In the data rows, zero lies at 4.5, halfway between 4 and 5.
Here is a table of points, one per row:
array([4, 4, 4, 5, 5, 4, 4, 5, 5, 4, 4, 5, 6, 4, 5])
array([4, 5, 4, 5, 6, 4, 4, 5, 5, 4, 3, 6, 4, 4, 4])
array([5, 5, 5, 6, 4, 4, 6, 8, 5, 4, 5, 4, 6, 5, 5])
array([5, 6, 8, 7, 0, 4, 7, 9, 6, 4, 4, 5, 6, 3, 3])
array([4, 5, 5, 4, 4, 3, 4, 5, 5, 4, 4, 4, 5, 3, 5])
array([4, 6, 4, 4, 5, 4, 4, 5, 4, 4, 4, 5, 4, 4, 6])
array([3, 0, 8, 9, 2, 6, 8, 9, 2, 3, 3, 6, 7, 5, 9])
array([3, 4, 4, 4, 6, 4, 4, 5, 4, 6, 4, 5, 5, 4, 4])
array([4, 7, 1, 8, 5, 3, 4, 4, 2, 5, 3, 7, 4, 5, 7])
array([6, 6, 4, 5, 7, 3, 5, 4, 4, 7, 4, 5, 3, 3, 5])
array([4, 5, 4, 5, 5, 4, 5, 4, 5, 4, 4, 5, 5, 4, 5])
array([9, 0, 3, 1, 4, 8, 5, 0, 8, 4, 2, 5, 9, 9, 3])
array([4, 4, 4, 4, 5, 4, 4, 4, 5, 4, 5, 4, 5, 4, 5])
array([4, 4, 4, 4, 5, 4, 4, 5, 5, 4, 4, 4, 5, 4, 5])
array([4, 5, 4, 5, 5, 4, 5, 4, 4, 5, 5, 4, 5, 5, 4])
array([4, 4, 9, 2, 4, 4, 3, 2, 7, 3, 4, 6, 5, 3, 3])
array([4, 5, 5, 5, 5, 4, 5, 7, 5, 4, 4, 6, 5, 5, 4])
array([4, 2, 6, 4, 1, 5, 1, 1, 6, 3, 7, 6, 1, 4, 4])
array([4, 5, 0, 9, 3, 2, 5, 4, 2, 8, 3, 9, 3, 8, 3])
array([4, 2, 6, 6, 4, 4, 3, 4, 4, 4, 4, 3, 5, 4, 5])
array([6, 7, 3, 4, 4, 5, 4, 1, 5, 3, 5, 5, 5, 3, 5])
array([4, 4, 5, 4, 5, 4, 5, 5, 5, 4, 4, 5, 5, 4, 5])
array([4, 4, 5, 4, 5, 4, 5, 4, 4, 5, 5, 5, 4, 5, 5])
array([5, 4, 5, 7, 4, 6, 3, 6, 3, 1, 8, 3, 5, 4, 5])
array([5, 6, 6, 4, 4, 5, 4, 4, 5, 5, 4, 7, 1, 2, 3])
array([6, 6, 8, 2, 0, 7, 2, 5, 5, 7, 7, 4, 0, 2, 5])
array([4, 4, 4, 4, 5, 4, 4, 4, 5, 4, 4, 5, 5, 4, 5])
array([4, 1, 5, 0, 7, 6, 6, 6, 6, 5, 3, 4, 8, 4, 1])
array([4, 5, 4, 4, 6, 4, 5, 3, 6, 4, 4, 5, 7, 5, 5])
array([5, 4, 6, 5, 0, 6, 3, 5, 5, 6, 5, 4, 2, 4, 4])
array([4, 5, 4, 5, 5, 5, 4, 4, 5, 4, 6, 3, 4, 5, 4])
array([3, 4, 6, 4, 5, 4, 5, 7, 6, 3, 6, 4, 5, 4, 5])
array([5, 5, 5, 5, 4, 4, 5, 6, 5, 4, 5, 5, 5, 4, 5])
array([4, 2, 6, 4, 5, 6, 1, 5, 2, 2, 5, 3, 9, 5, 5])
array([4, 5, 5, 4, 5, 4, 5, 5, 5, 4, 3, 6, 3, 5, 4])
array([3, 6, 3, 8, 5, 3, 8, 7, 1, 6, 8, 0, 2, 6, 4])
array([4, 5, 3, 4, 5, 5, 4, 3, 4, 4, 4, 5, 5, 4, 5])
array([4, 4, 4, 4, 5, 4, 4, 4, 5, 4, 4, 4, 5, 4, 5])
array([4, 4, 4, 4, 5, 4, 4, 4, 5, 4, 4, 4, 5, 4, 5])
array([4, 4, 4, 4, 5, 4, 5, 4, 5, 4, 4, 4, 5, 4, 5])
array([4, 4, 4, 4, 5, 4, 4, 4, 5, 4, 4, 4, 5, 4, 5])
array([6, 5, 0, 3, 4, 4, 8, 8, 6, 5, 4, 8, 5, 7, 4])
array([4, 4, 4, 4, 5, 4, 4, 4, 4, 5, 4, 4, 5, 5, 5])
array([5, 5, 3, 5, 4, 3, 6, 6, 5, 6, 3, 5, 5, 3, 6])
array([3, 6, 1, 5, 4, 3, 9, 4, 3, 5, 6, 3, 6, 7, 3])
array([5, 7, 5, 4, 5, 4, 3, 5, 3, 4, 3, 5, 3, 4, 7])
array([4, 3, 4, 6, 2, 5, 3, 4, 5, 4, 7, 5, 3, 5, 5])
array([4, 4, 5, 5, 5, 4, 4, 5, 5, 4, 5, 4, 4, 4, 4])
array([4, 4, 5, 5, 5, 4, 5, 5, 5, 4, 4, 4, 5, 4, 5])
array([4, 4, 4, 4, 5, 4, 5, 5, 5, 4, 4, 4, 5, 4, 5])
array([4, 3, 6, 5, 4, 5, 5, 7, 5, 5, 4, 1, 2, 3, 3])
array([5, 1, 7, 7, 3, 4, 2, 3, 4, 3, 5, 3, 4, 3, 6])
array([5, 6, 4, 5, 6, 4, 4, 4, 3, 5, 5, 5, 4, 4, 6])
array([7, 4, 5, 1, 6, 5, 6, 0, 6, 5, 4, 5, 8, 8, 3])
array([5, 5, 3, 3, 7, 4, 5, 1, 6, 4, 3, 5, 8, 6, 5])
array([5, 4, 6, 4, 5, 5, 3, 4, 5, 5, 3, 4, 5, 3, 4])
array([4, 1, 7, 5, 7, 5, 4, 4, 3, 6, 2, 3, 3, 3, 3])
array([6, 7, 8, 5, 6, 3, 4, 3, 3, 5, 6, 7, 2, 4, 5])
array([5, 5, 4, 4, 6, 3, 5, 5, 4, 5, 5, 5, 4, 4, 5])
array([4, 4, 5, 4, 5, 4, 5, 4, 4, 4, 5, 5, 4, 5, 4])
array([4, 4, 4, 4, 5, 4, 4, 4, 5, 4, 4, 4, 5, 5, 5])
array([4, 4, 4, 4, 5, 4, 4, 4, 5, 4, 4, 4, 5, 4, 5])
array([3, 2, 7, 1, 5, 5, 4, 8, 7, 1, 5, 5, 7, 4, 5])
array([6, 9, 2, 3, 2, 7, 0, 0, 0, 4, 3, 8, 0, 3, 9])
array([5, 5, 4, 3, 3, 5, 4, 5, 5, 5, 5, 6, 3, 5, 4])
array([4, 4, 4, 6, 4, 5, 7, 5, 4, 5, 3, 5, 5, 5, 6])
array([6, 2, 7, 2, 6, 5, 7, 6, 3, 7, 4, 4, 4, 4, 1])
array([5, 6, 2, 4, 6, 6, 7, 6, 4, 5, 4, 5, 5, 6, 3])
array([4, 4, 4, 4, 5, 4, 5, 4, 5, 4, 4, 4, 5, 4, 5])
array([4, 4, 4, 5, 4, 4, 5, 5, 5, 4, 5, 4, 4, 4, 5])
array([5, 4, 5, 4, 2, 6, 3, 4, 5, 5, 5, 4, 3, 5, 5])
array([5, 7, 5, 4, 4, 5, 3, 6, 2, 4, 4, 4, 1, 4, 8])
array([5, 4, 9, 2, 4, 4, 7, 4, 3, 5, 7, 5, 2, 6, 3])
array([4, 9, 0, 0, 8, 5, 9, 7, 3, 5, 2, 3, 9, 9, 2])
array([4, 5, 4, 5, 5, 4, 4, 5, 5, 4, 5, 5, 5, 4, 5])
array([2, 8, 1, 2, 7, 8, 1, 0, 9, 3, 8, 0, 3, 6, 0])
array([4, 5, 5, 6, 4, 5, 3, 2, 3, 4, 6, 2, 3, 4, 5])
array([9, 5, 5, 3, 7, 2, 4, 7, 6, 9, 3, 4, 7, 0, 1])
array([7, 7, 2, 5, 4, 6, 5, 1, 4, 3, 6, 4, 3, 3, 5])
array([4, 4, 5, 4, 6, 4, 5, 5, 4, 5, 3, 4, 4, 4, 4])
array([5, 5, 4, 7, 4, 6, 5, 5, 5, 5, 5, 6, 2, 3, 2])
array([4, 4, 4, 3, 5, 5, 5, 5, 5, 3, 4, 5, 5, 6, 4])
array([4, 4, 4, 5, 5, 4, 4, 5, 5, 4, 4, 4, 5, 5, 5])
array([0, 5, 5, 6, 2, 5, 9, 6, 4, 5, 5, 1, 7, 5, 0])
array([6, 3, 6, 6, 4, 4, 3, 5, 4, 5, 5, 3, 5, 3, 5])
array([5, 3, 5, 6, 3, 5, 3, 2, 4, 3, 5, 4, 4, 3, 6])
There is one direction along which these points spread out most. Where along it does each point below lie, from 0 to 99? 50 is the average, and the first point above lies past it.
array([5, 1, 7, 7, 3, 4, 2, 3, 4, 3, 5, 3, 4, 3, 6]) 24
array([6, 2, 7, 2, 6, 5, 7, 6, 3, 7, 4, 4, 4, 4, 1]) 65
array([4, 4, 4, 4, 5, 4, 4, 4, 4, 5, 4, 4, 5, 5, 5]) 53
array([4, 5, 4, 5, 6, 4, 4, 5, 5, 4, 3, 6, 4, 4, 4]) 52
array([4, 5, 4, 5, 5, 4, 5, 4, 4, 5, 5, 4, 5, 5, 4]) 54
array([4, 4, 4, 4, 5, 4, 4, 4, 5, 4, 5, 4, 5, 4, 5]) 51
array([3, 0, 8, 9, 2, 6, 8, 9, 2, 3, 3, 6, 7, 5, 9]) 48
array([5, 3, 5, 6, 3, 5, 3, 2, 4, 3, 5, 4, 4, 3, 6]) 29
array([5, 6, 6, 4, 4, 5, 4, 4, 5, 5, 4, 7, 1, 2, 3]) 31
array([5, 6, 4, 5, 6, 4, 4, 4, 3, 5, 5, 5, 4, 4, 6]) 43
array([3, 4, 6, 4, 5, 4, 5, 7, 6, 3, 6, 4, 5, 4, 5]) 53
array([4, 2, 6, 4, 1, 5, 1, 1, 6, 3, 7, 6, 1, 4, 4]) 15
array([4, 7, 1, 8, 5, 3, 4, 4, 2, 5, 3, 7, 4, 5, 7]) 42
array([5, 5, 5, 6, 4, 4, 6, 8, 5, 4, 5, 4, 6, 5, 5]) 59
array([4, 4, 4, 6, 4, 5, 7, 5, 4, 5, 3, 5, 5, 5, 6]) 56
array([6, 6, 8, 2, 0, 7, 2, 5, 5, 7, 7, 4, 0, 2, 5]) 10
array([4, 1, 5, 0, 7, 6, 6, 6, 6, 5, 3, 4, 8, 4, 1]) 87
array([4, 4, 5, 5, 5, 4, 4, 5, 5, 4, 5, 4, 4, 4, 4]) 47
array([4, 4, 4, 3, 5, 5, 5, 5, 5, 3, 4, 5, 5, 6, 4]) 61
array([3, 4, 4, 4, 6, 4, 4, 5, 4, 6, 4, 5, 5, 4, 4]) 56
array([4, 1, 7, 5, 7, 5, 4, 4, 3, 6, 2, 3, 3, 3, 3]) 47
array([5, 5, 3, 5, 4, 3, 6, 6, 5, 6, 3, 5, 5, 3, 6]) 55
array([4, 4, 4, 5, 5, 4, 4, 5, 5, 4, 4, 4, 5, 5, 5]) 53
array([4, 4, 4, 4, 5, 4, 4, 4, 5, 4, 4, 5, 5, 4, 5]) 51
array([4, 4, 4, 4, 5, 4, 5, 4, 5, 4, 4, 4, 5, 4, 5]) 54
array([4, 4, 5, 4, 5, 4, 5, 5, 5, 4, 4, 5, 5, 4, 5]) 53
array([3, 6, 1, 5, 4, 3, 9, 4, 3, 5, 6, 3, 6, 7, 3]) 75
array([4, 4, 5, 4, 5, 4, 5, 4, 4, 4, 5, 5, 4, 5, 4]) 51
array([4, 4, 5, 4, 5, 4, 5, 4, 4, 5, 5, 5, 4, 5, 5]) 49
array([6, 9, 2, 3, 2, 7, 0, 0, 0, 4, 3, 8, 0, 3, 9]) 1
array([9, 5, 5, 3, 7, 2, 4, 7, 6, 9, 3, 4, 7, 0, 1]) 68
array([5, 4, 5, 4, 2, 6, 3, 4, 5, 5, 5, 4, 3, 5, 5]) 35
array([5, 4, 6, 4, 5, 5, 3, 4, 5, 5, 3, 4, 5, 3, 4]) 47
array([7, 4, 5, 1, 6, 5, 6, 0, 6, 5, 4, 5, 8, 8, 3]) 77
array([4, 4, 5, 5, 5, 4, 5, 5, 5, 4, 4, 4, 5, 4, 5]) 52
array([5, 6, 2, 4, 6, 6, 7, 6, 4, 5, 4, 5, 5, 6, 3]) 71
array([4, 5, 4, 5, 5, 4, 5, 4, 5, 4, 4, 5, 5, 4, 5]) 52
array([4, 4, 4, 4, 5, 4, 4, 4, 5, 4, 4, 4, 5, 4, 5]) 52
array([4, 4, 4, 4, 5, 4, 4, 4, 5, 4, 4, 4, 5, 4, 5]) 52
array([5, 5, 4, 4, 6, 3, 5, 5, 4, 5, 5, 5, 4, 4, 5]) 52
array([4, 3, 6, 5, 4, 5, 5, 7, 5, 5, 4, 1, 2, 3, 3]) 45
array([4, 4, 4, 4, 5, 4, 4, 4, 5, 4, 4, 4, 5, 4, 5]) 52
array([4, 4, 4, 5, 5, 4, 4, 5, 5, 4, 4, 5, 6, 4, 5]) 54
array([4, 5, 4, 5, 5, 5, 4, 4, 5, 4, 6, 3, 4, 5, 4]) 48
array([5, 4, 6, 5, 0, 6, 3, 5, 5, 6, 5, 4, 2, 4, 4]) 26
array([4, 4, 5, 4, 6, 4, 5, 5, 4, 5, 3, 4, 4, 4, 4]) 55
array([4, 4, 4, 4, 5, 4, 5, 5, 5, 4, 4, 4, 5, 4, 5]) 55
array([4, 3, 4, 6, 2, 5, 3, 4, 5, 4, 7, 5, 3, 5, 5]) 32
array([7, 7, 2, 5, 4, 6, 5, 1, 4, 3, 6, 4, 3, 3, 5]) 36
array([4, 5, 4, 5, 5, 4, 4, 5, 5, 4, 5, 5, 5, 4, 5]) 49
